Turns in one plane each, and the order they were made in; the first pair answered
N:
[  6  10  -5  12  10   3  10  -3 -11  -3   0  -9   2]  ->  [  7   7  -7  11   7   4  10  -3 -13   0  -3 -10  -2]
[ 17 -10 -11  -6  11  -3  20  -3  -4  -3   2  -1 -14]  ->  [ 13 -14  -6  -9  -1   6  13  -8 -11   1  -4  -3 -20]
[-11 -10  -2  -7  11 -16 -11  11  11 -13  -2   0  14]  ->  [ -4 -11  -8  -9  13 -21  -7  13  11 -10  -4  -2   6]
[ -7   9  -1   1 -12 -21 -30  14  36   0   1  20  30]  ->  [  4   8 -12  -1  -5 -31 -19  21  37   1   4  20  21]
H:
[ 20  17 -16  18  24 -11  33  -1  12   2  26  -2  -2]  ->  [ 16  16 -17  22   1   6  31 -14  -2  14  10  -9 -31]
[-13  11  13  15 -19  28  -4  -7  -1  15  -1  -4 -10]  ->  [-15  -7   9  -3 -21  14 -23   8   9  17 -15  -4  -8]
[ -6   5  -3  15 -21  12 -12 -11   3  15  -4  -2  -4]  ->  [ -8  -6  -3   3 -17   2 -23   1  12  15 -10  -1   3]
R:
[  9   1 -14 -16 -22  17   3  -5  -9  -5   8 -19 -19]  ->  [  4  12  -4  -6 -16  23   8 -11 -12 -15  23 -15   1]
[  9  -5  -2   4 -10   9  14 -26 -24 -12  -8  -1  12]  ->  [  7   0  -4  10  -1   0   8 -21 -10 -15   1   4  35]
[-18 -22 -18 -30  19 -12  -3  15  -3  10  -5 -13 -16]  ->  [-19 -17  -7 -29  12   6   7   0 -22   6  -4 -17 -26]
K:
[ 17   6 -22  -1  14 -17  23  15   8   4   5  -3 -16]  ->  [  9   9   3  -8  22  -1  27   6 -11 -21  17   3   7]
[  0  -2  16  -7   4   3  -8  -6 -12 -16   2   8   5]  ->  [ -4  -9  10 -10  -8   3 -21  -4  -4  -2 -10   4  -7]
[ -3  21   8  30 -27  22   3 -20 -25  22  -5   7 -23]  ->  [  2  24  -3  34 -23  14  11 -18 -21  25  -2   5 -26]
Then:
Between the rows of a pair lie two turns.
[ -1  -8  -9  -4   8 -15  15  -4  -6  -6 -12  -5 -14]  ->  [ -1  -6  -8  -2  12 -17  20  -4  -5 -10  -6  -2  -5] -> H then H
[ 13  -7 -10 -28  18 -19  10  17   9 -19 -12  -6 -10]  ->  [ 15  18  -4  -4  15   1  37  -7  -9 -20   2  -6 -16] -> H then H
[  2 -20   5 -19  -5  -5 -16   8   6   7 -14  -7  -7]  ->  [  0  -6  24  -9  -5  21   2 -11 -17  -8  -1  -3   0] -> R then R
[-14   4   1   3  11 -13 -21  13  35   2  15  -9  38]  ->  [ -3 -15  -9 -15 -20   3 -15   3   6  18 -25 -25 -37] -> R then R
[ -1  -4 -15   5  13 -17   5   9  24   4   2   2  12]  ->  [  8  -7 -14  -1  20 -17  16   9  14  -3   3   2   4] -> K then N
[  3   8 -25  13   4   9   6 -13  -9  -7 -10 -11  -4]  ->  [  1  11 -24  17  11   3   3 -10   0  -9  -1  -8  12] -> R then R
[  8 -26 -12 -17 -31  14 -12   2  -6  26 -16 -13 -33]  ->  [  5 -38 -10 -33 -11  -8 -26  25  14  13  -9  -5   1] -> H then N
[ 17   0  -3   2  -1  -4 -21   8  -3  17  -1   5   9]  ->  [ 17   2   4   2  -7  10 -14  -2 -19  14  -4   2  -5] -> R then R
[ -2 -23  -9 -29 -24  14 -23  12  -1  14 -21 -15 -52]  ->  [  0 -34 -10 -43   3 -13 -34  36  22  -1 -11  -6 -12] -> H then N
[ -5  26   0  39   1  -4  11 -12  16   1  20   2  42]  ->  [-21  15  16  32 -30  21  -9 -28   1   9  -4  -8  23] -> K then H
[ 14 -32   6 -43   1   1   1   3 -23 -22 -18  -4 -23]  ->  [  4 -11  25 -25  18  10   8  -6 -22 -43  13   9  24] -> R then R
[-13   8 -21  13 -31  13   0 -13  19  17 -22  -6 -33]  ->  [-27  -6 -12  -2 -27   2 -28   2  34  11 -24  -2   0] -> N then H
[  8  -4  -1 -18  -9 -15   6  -4 -16   0  -8   5 -28]  ->  [  4  -3   8 -16 -13  -6   6 -10 -20  -4  -8   5 -25] -> K then N
[-14 -16  25  -8  -1   2 -34   7  13   2 -12   6  28]  ->  [  0 -20   3  -8 -18   2 -23   3   7  25 -30  -5 -24] -> K then R
[ 30  16 -40   9  10 -19  41  -3   6   5   7 -17 -57]  ->  [  6  -8 -22  -9 -29   0   2 -11  -6  16 -28 -26 -75] -> H then N
[  0  -3  15 -49   0  -5   7   5   3 -38   7  -9  17]  ->  [ -5   1  13 -40   2  -9   1   7  14 -33  14  -7  31] -> K then H
[ -1 -13  19  -1  30 -39 -20   0  27 -20   6 -11  13]  ->  [  5 -18  13  -7  30 -44 -16   4  27 -17   0 -13   1] -> K then N
[  7  -1   2   0  13 -11  -5  14  11  -5  15   8  24]  ->  [ -3 -10   7  -7  -3  -7 -25  12  12   2   1   4  20] -> K then K
[-17 -22   0  -8  -1   2 -42   7  11  -5  -7  -4  23]  ->  [ 10  -5 -32  10  25 -24 -11  17  24   5  10  -4  11] -> K then K
[ -3 -23  -1   2 -19  -3  -5  -1  23  -8  -5   6   4]  ->  [  4 -20 -11   6 -16  -9   2   0  25  -4  -5   5  -5] -> K then N
[ 10 -36  -1 -34  22 -31  -9  25  23 -18   6  -5  28]  ->  [  6 -51   5 -44  -8 -11 -18  12   1  -7 -26 -18 -13] -> R then N
[ -5  15   9  17  20 -12  10   5  13 -17  23  13  32]  ->  [  2  23  -5  30  14 -15  21   1  17  -2  24   9  13] -> R then H
[ -1   6 -11   6  -7  -5  -2  10  14  11  28  13   2]  ->  [ -2   5 -11   6 -20   4  -4   4   6  18  19   8 -15] -> H then H
[-17 -29  18 -36   0 -21 -38  17   9 -26 -27   9  36]  ->  [ -5 -19  -1 -21  17 -44 -25  27  27 -21 -10  12  44] -> H then R
[ 16  30  17  17 -13  36  43 -18 -36 -29  16  14 -15]  ->  [ 33  31 -12  24  23  -8  48  13   4 -26  36  22  10] -> R then N
[ 30 -10 -15 -19  25   5  16   1 -15   7   2  -1 -36]  ->  [ 11   5  15  -7  17  35  15 -24 -33  -8  12   3 -14] -> N then R
[  9  13 -19  21   0 -15  17  -2  17  18  12   1 -13]  ->  [  5   0 -21   9  -8 -18   4   5  20  26  -1  -1 -21] -> H then H
[  1  -4  -7   5 -10  -4   5  -1   5  22 -16 -13 -27]  ->  [ -3 -15  -3  -7  -6 -11 -11  10  15  20 -19 -11 -13] -> H then N
[-18 -28  15 -39  10 -11   3  14  -2 -18 -15  -1  13]  ->  [-11 -11   6 -20  28 -24  13  18  13 -18   5   6  31] -> K then H
[  0 -11  11 -28   2   0   3 -17 -48 -41   4  -9 -11]  ->  [ -7   3  19 -11   0  10   4 -27 -48 -40  14  -5   2] -> R then H
[ -9  19  11  24 -23  19   3 -15  -6   5   6   4   7]  ->  [  4   8 -16  19 -25  -3  -1   2   9  26  -8  -1 -19] -> H then K
[ -2  -2  -7   2  -4  -3 -18   8  18   7  -4   6  19]  ->  [-5  7  0 10 -4  5 -9 -1 14  2  4  9 26] -> H then K
[ -7   4 -13  -9  -2  -5 -10  18  19  -4  -9   5 -12]  ->  [ -7  11  -9  -7   7  -6  -7  18  21 -12   2   8   3] -> N then H
[-21  11  13 -26  -7 -22 -13   6  13  -7 -29  -9   8]  ->  [ -8  22   4 -18  15 -34   8  11  16 -15 -11  -4  16] -> H then N
[-16  -3  11  -7  -5   6 -18 -11  -2  -6  -1   6  18]  ->  [-10   9  10   6   1   8   0 -17  -6  -7  13   7  18] -> N then H
[-13   6   4  -7   5   1 -10  18 -12 -16   8   0  19]  ->  [ -3  18  -1   6   6   5   9  10 -20 -14  15  -2   7] -> N then H
[-5 17 -5 33 37 10 11 -9 -6 -9 33 17 32]  ->  [  9  14 -25  35  16  17  28 -20 -24  15  11   4 -31] -> N then H
[  8   7 -32  11 -13  -8   3 -20   1  17  -5 -20 -47]  ->  [ -9 -19 -20 -14 -15 -19 -39  -1  19  12 -18 -18 -21] -> N then H
[-10  -1   1   3  25   6  10  -5  -7  -7   0  11  16]  ->  [ -5 -15 -15  -6  20  -9   0   8   6   6 -14   6  -1] -> R then R
[  4  27   9  20   6  11  21 -20  -9 -14  25   4  22]  ->  [ -5 -13   1 -17 -31   9 -20  -6  -6  12 -29 -13 -22] -> H then H
[ 11  14 -22  17  30 -32 -15  16  27  17   6  20  13]  ->  [ 29  18 -20   6  42 -25  18  11  -1   1  11  20  -8] -> R then K
[-11  -3 -10  23 -23  -5 -36   6  30  38 -11  -6   5]  ->  [  2  10 -14  32  11 -20 -12  14  35  19  18   6  32] -> H then K
[ 19   6 -13  13  14 -16  15   1   7  -8  21   5  10]  ->  [  3   5  15  10  -9  19  10 -22 -19 -18   9   1   5] -> K then H
[  7  -1  13   5 -12  16 -37  12   8  14   3  -8  21]  ->  [ 18   7   4  10   9   3 -22  19  13   9  18  -3  30] -> H then N
[ 11  14   9  -8 -10  11  12  -2 -26   1 -13 -14 -11]  ->  [ 12  24  11   1   5   7  18   1 -20  -9   7  -7  14] -> R then N
[-16 -17   7  -2 -11   9   2   1  -6  -5   5   9  -1]  ->  [-12 -20  -5  -2  -5  -5  -3  12   8   2   4  10   2] -> K then H
[ 11 -20 -10 -11  11 -28   1  24   7  14 -19  -1 -17]  ->  [  3  -6  16  -8  29 -16  12  15  -6 -17   8  11  23] -> H then K
[ 10 -26  12 -53  11   9  11  -1 -36 -22 -13  -7 -10]  ->  [ -4 -20  27 -46  10  18   1  -9 -33 -31  -6  -2  17] -> N then N
[ 26   0 -16 -13   8 -20  28  20   4  -3   0  -6 -21]  ->  [  3  -9   7 -17 -28  12   2   1 -13   2 -21 -15 -30] -> N then N
[  4 -11 -21   2  -7 -10  -2  -2  22  13 -17   4  -7]  ->  [ 13   5 -20  14   5  -4  26 -10  11   2  -1   7  -9] -> K then H
[-9  7  6 12 -3  5 -7 -5  1  8  2  0 17]  ->  [ -7   4  -2  10  -7  -1 -14  -1   9  18  -6  -2   8] -> K then R
[-30 -10 -17   5  -9  -9 -16  18  26  29  -8 -11 -11]  ->  [ -7  -2 -29   7   5 -12  19  14  12  24   1 -12 -35] -> K then R
[ 13  11  -9   3  -1   0  26   1  -1  13   6  -8 -15]  ->  [  6  -8  -7 -14 -10  -5   5  10   4  17 -12 -13 -19] -> N then H
[ 13  -2  -1 -11  34 -10  38   6  -4 -27  28  10  17]  ->  [-13  -9  33 -18   2  27  13 -16 -26 -31  13   5  20] -> K then H
[ -3  14 -11   9   8 -14  -8  12  30  12   7   6  17]  ->  [  4   5 -11  -3 -16   4   1  -2   3  20 -18  -6 -32] -> R then R
[-14   5   0  -2   0   3  15 -32 -12 -34  26 -10  39]  ->  [-13  16 -12  19  -4   1  19 -38  -3 -19  31 -10  34] -> R then H
[-14  -2  31  -2  14  22  -5 -14 -22 -17  12   7  22]  ->  [-22 -16  31 -10   3  18 -27  -5 -12  -7  -2   3  22] -> N then K
[-15 -10  12   0  -3  10 -18  -2  10   2 -17  12   4]  ->  [ -8  -7  -1   8  -1   0 -15   2  21  14 -17   8  -6] -> K then N
[ -3  11  12  26 -15   8 -22 -10  -5  -8  -1   4  12]  ->  [ 12  16  -6  28   9 -12  -4   2   4 -11  12   7  15] -> N then N
[ -2   9  -2  18 -28  21   3 -21  -6  19 -14  -9 -37]  ->  [ -7  30  12  35  -8  23  15 -26  -4  -1  18   4   6] -> R then N
[  8  -7   9 -25  28  -6  11  10  -2 -25  10   2  18]  ->  [ -8 -25   6 -29  -2  -4 -24  13  10   1 -19  -6   0] -> K then K
[ 28   8   1  -5  26 -10  34  -1  -1  -9  22  -2   6]  ->  [ 14   5  23  -9  -1  22  28 -23 -26 -11   8  -9  -8] -> H then K
[ 17  20 -10   2  28 -34   5  18  20 -12  42   9  39]  ->  [ 21  12   8 -22  31 -17  22  13 -11 -37  37   9  30] -> N then K
[ 22 -38 -39 -16   3 -17  -5  23  15  36 -20   7 -23]  ->  [ 39  -3 -34   6  30  -2  49   4 -11  10  19  16 -13] -> K then H
[-17  -8  26  -4  -9  24 -17  -3 -20 -10   4   0  29]  ->  [-15 -18  -1   0 -14  -2 -37  15  15  18  -8  -4  17] -> R then K
[ 19   4   3 -16  29 -18  16  13  -2 -15  14   2   8]  ->  [  2  -9  16 -30  19 -11  -7  15  -1 -18   2   3  20] -> K then R
[  2  -9   8  -8  -5   7  10 -14 -24 -13  -3  -5  -2]  ->  [  6 -18  -4 -13 -10  -4  -3  -2 -11   0 -14 -10 -14] -> H then K
[  8  -6 -21  -3  -6  -5   9   9   1  -4   1  -1 -20]  ->  [  6 -10 -16  -9  -9   1   6   9  -4  -8  -3  -2 -20] -> R then H
[ -2  18   8   7   6   6   8 -13  -9  -1  13   1   7]  ->  [ -6  -5   2 -14 -11   0 -16  -2  -3  11 -13  -5  -8] -> H then H
[ 10 -23   7 -18   9 -12  -9  15   1 -14 -17   1  -2]  ->  [  7 -13  20 -15   4   7   3  -1 -20 -22 -13   0  -4] -> R then R
[ 27  -4 -22 -16  27 -37  11  29   9  -6   1   0 -10]  ->  [ 28 -11  -5 -28  28 -23  19  22 -14 -24  -3   0 -12] -> K then N
[-33 -24  20 -16 -27  37   0   4 -24 -21 -11  -3  -3]  ->  [-29 -23  17 -21   2  13  -1  23  -7 -38   7   8  34] -> H then H
[-16 -14  15 -13  -5 -23 -31  -4   0  27  -1  -9   2]  ->  [-12 -16  19 -21   5 -28 -28   3  -2  16   6  -5  14] -> R then H
[ 10  25  -7  27  -3   6  32 -27 -16 -12   3  -6   9]  ->  [ 15  22 -13  24  -4   4  36 -24 -17  -9  -2  -9  -5] -> N then N
[ 15  22  -3  31   6  16  20 -24  -2  -3   1   6  19]  ->  [  7 -18 -11  -3 -17   4 -20  -6   8  15 -42  -4  -9] -> H then H
[ -3 -11  28 -11  18   8   3  -1 -10 -25  11  13  28]  ->  [ -8 -25  27 -23   6   7 -15   4  -7 -19  -5   7  21] -> N then K
[-20  -8  -3  10 -35  11 -10 -14 -11   9 -25  -8 -24]  ->  [ -1 -16 -31   5 -11 -25  -5  13  13  15 -22  -6 -25] -> K then H
[-23  -8  35  34  -6   2 -44  23   5   6   1   2  40]  ->  [ 10  -3  -2  32  30 -36 -11  45  22   7  15   7  28] -> N then N
[ -9   7   1 -31 -13  18  -6  17  -5  -7 -20   6 -19]  ->  [-17  15  14 -23 -12  23 -10  13  -4 -16  -9  12   8] -> N then R
[-27  13   1  22  12  -2  -7  -3  27  -6  36   2  18]  ->  [ -1   2 -27  12  19 -19  13  10  26   7  26  -4 -24] -> N then N
[-12   4 -21  20   5 -25 -29   9  39  19  -1  -1   0]  ->  [ -9  17   7  16  31 -12  -3   0  13 -19  27  12  34] -> K then K
[ 20  -8 -19 -23  21  -3  28   7 -23 -17  -4   0 -18]  ->  [ -1 -22   4 -37  -1  17  -1   0 -30 -18 -22  -2 -11] -> K then K
[-11   1  17  -1  29   1 -10 -15   1 -16  12  14  37]  ->  [-19 -19  11 -12   5   0 -42  -9  11   7 -18   4  16] -> K then R
[-9 23 -4  9  2 -4 -2 -2 15 18  8  7 13]  ->  [-10  27  -2  12  -2   3   5  -8   6  17   6   7   5] -> H then K
[-19  -5   9   6  -3   5 -22 -21  -3 -13   3   7  12]  ->  [ -3   0  -7   6  21 -17  -4  -8   8 -17  17  13  16] -> N then N
[ -9   5  15  15 -20  20  -4  -9   8   7   7  -4  -5]  ->  [ -9 -11   9  -2  -9   1 -21  11  24   5   3  -2  10] -> H then H
[ 13 -16   5 -32  16 -37 -11  -6  36 -17   8   9  27]  ->  [ -6   1  36 -17  -7   4 -10 -39  11 -24  13  10  35] -> H then K
[-23   1  14  10  -5 -12 -32   7  17  13 -18  -4   3]  ->  [ -8   7  -6  16   1 -25 -16  11  23  22 -15  -4 -13] -> K then N
[ 26   1 -23  -5  15 -22   0  12   9   8  12  14 -17]  ->  [ 17  11   6  -4  20   1  11  -5 -14 -19  27  21   5] -> H then K
[-14  -7  29  -5   3  20   0 -18 -18 -29   3  10  25]  ->  [-12  -1  27  -2   8  17   4 -17 -15 -30  11  10  31] -> H then N
[  3  18 -17  33  17  -9   2  10  21   8  27   8  32]  ->  [-12  22  12  38 -13  31   3 -23 -14   2  19   2  15] -> K then H
[  2  -3 -13  10 -26  -7  -6  -4  10  18 -11  -9 -13]  ->  [  5   3 -13  10  -1 -25  -2   7  22   3  11   0  19] -> H then H
[  5   0  -4   4  -3  13  25   7  -9 -20  12   5 -11]  ->  [  2 -17  -7 -13  -9   6   7  19  -2 -13  -6   2 -19] -> H then H
[-11  -1  -6   9  -5  -2 -13   8  34  13   3  13  14]  ->  [ -2  -3 -17   6  -2 -10  -6  11  35  16   1  10  -2] -> N then N
[  9  -4  12  -1  29 -10  -5  16   5 -15  10   1   7]  ->  [ 11 -11  10  -9  24 -10  -8  19   4 -12   3  -2  -2] -> R then K
[-14 -10  19  16 -19  -1 -26   3  22   6  -1 -12  -2]  ->  [-11 -13  18   7 -11  -8 -27  11  26   0   1  -8   7] -> R then H
[  8   8   5  -3   1  20  30 -21 -33 -14   3  -3 -15]  ->  [ -4 -23   8 -32 -13  11 -11  -3 -20  -5 -26  -7 -14] -> K then H
[-38  -6  23   8 -41  30 -39  -6  17   4  -9  -3  21]  ->  [-12   9  -2  20  12 -10  -8  17  42  -8  30  10  53] -> N then N
[  9 -11 -10  -5  10 -19  -2   8  17   7   1 -12   2]  ->  [ 18  -7  -8  -7  15  -8  16   2   1  -2   3 -13 -11] -> R then K
[  2  -4 -22   5   1 -27  -4  15  31  19   1  -1   6]  ->  [  4  21 -15  30  -6  -5  20 -10  12  19  15  -1  -6] -> H then H
[-12   3  -1  19 -11  -8 -28  -1  24   6  -6  -6  13]  ->  [-12   1   2  17 -17  -4 -29  -4  20   7 -12  -9   5] -> R then N
[ 11 -18 -20 -11  -3 -17   1  22   2   4 -21  -6 -32]  ->  [-19 -16  12  -6 -28  13 -26   3  -5  -1 -26  -9  -8] -> N then N
[ 4  1  8  2 12 -6 -1  3  0 -6  4 10 10]  ->  [ 6 -4 11 -4 10 -4 -2  3 -4 -8  0  7  6] -> N then K
[ -2   2  -3  20  -3   3  27 -15 -10  -7  -4   2 -30]  ->  [ -5 -25  -9  -9   6 -23   2  16  11  -8 -18   4 -15] -> H then H
[-22  34  -9  27 -22   6 -27   3  15  25  11   5 -13]  ->  [-22  19 -14  13 -22  -5 -41  17  22  28   1   2 -14] -> R then H
[ -5  22 -11  28 -27  -6 -15  -6  36  29 -12 -18 -19]  ->  [-14  31   7  34 -35  13 -12 -22  20  19  -7 -16 -10] -> R then N
[  9 -15  -3 -14  11   5   7  -4 -13 -12   8   4  -2]  ->  [  7 -15  -5 -12  16  -3   2   2  -5 -11  11   7   8] -> R then R
[  2  -9   4 -24  11   2  -8  12  -2 -14  -7  -3   0]  ->  [  8  -9  -7 -20  11  -6  -6  15   5  -5  -9  -5 -10] -> K then K
[ 3  1 -2  3 25 -1  5  0 13 -3 16  7 13]  ->  [ 1  8 -3 15 17  3  7 -7 11  5 18  6  7] -> H then R
[ 17   9 -19   8  26 -26  18  -1  10  -5  11   6   1]  ->  [ 15  12 -15  15   2  -3  23 -22  -8   5  -4  -2 -27] -> H then N
[ -8  18 -10  37 -17  15 -16  -5  11   0  20 -10  36]  ->  [ -4  20  -6  31  -4  12  -7  -1   6 -12  27  -6  46] -> N then K
[ -9   4  16  -4   8   4  -2  -6 -10 -40  18   1   9]  ->  [-13  -6  17  -9 -13  12 -13 -10 -16 -27  -4  -8 -16] -> H then H
[ -1   8 -14  13  -3 -18 -22  12  35  26  -1   0   7]  ->  [ 1 26  1 21 14 -7 -2  3 21  4 24  8 29] -> H then K
[  4  21  13   6   5  13  18 -10 -24 -25  22  10  15]  ->  [-14   4  17  -4  -1   4 -21   5   0 -19   9  12  39] -> R then K
[ 10   3 -22  20   2   4  25  -8   4  15  -2  21 -22]  ->  [  5   0 -14  15  -5  17  25 -16  -9   9  -9  21 -29] -> H then R
[ 11  18 -13  34   4   0  19  -7   6   5   9   7 -11]  ->  [ 1 12 -1 26 15 -9  6  3 17 -9 16 16 23] -> K then R
[ 10 -14 -33   7   1 -23  -3  31  29  12   1  -4   7]  ->  [ -1 -21 -14  -2 -36  12 -10  10  -3  16 -24 -14 -25] -> R then N
[-12  29  32   0 -23  46   0 -26 -21  -9 -18  -7  -9]  ->  [ -2  46  24  13  16  23  17 -13   0 -25  19   8  35] -> N then N
[ -7 -14  18 -37  -3  17  -1  -9 -10 -11 -30   5  21]  ->  [ -7  -2  21 -26   6  17   5 -13  -6 -16 -16  10  38] -> R then H
[  4  26  -8  34  10   7  34 -17   6   8  33   7  12]  ->  [ 14  18 -25  28  15 -10  34  -5  16  17  26   4  -2] -> N then R
[ -9 -15   2  -6  -8   4 -18  -8   4  13  -2 -14   7]  ->  [ -3 -12  -2  -5   8  -8 -10   0  13   5  11  -9  20] -> H then N
[-26  -4  42   0 -29  33 -23 -12 -15  -9 -26 -12   8]  ->  [-29  -6  21  13 -30  11 -43   0  19  15 -27 -12  15] -> N then K
[ -5  -1 -26  29 -28  -1 -17   1  16  32  -6 -13 -31]  ->  [-18   6  -3  36 -36  22 -18 -17   1  22  -1 -10 -20] -> N then R
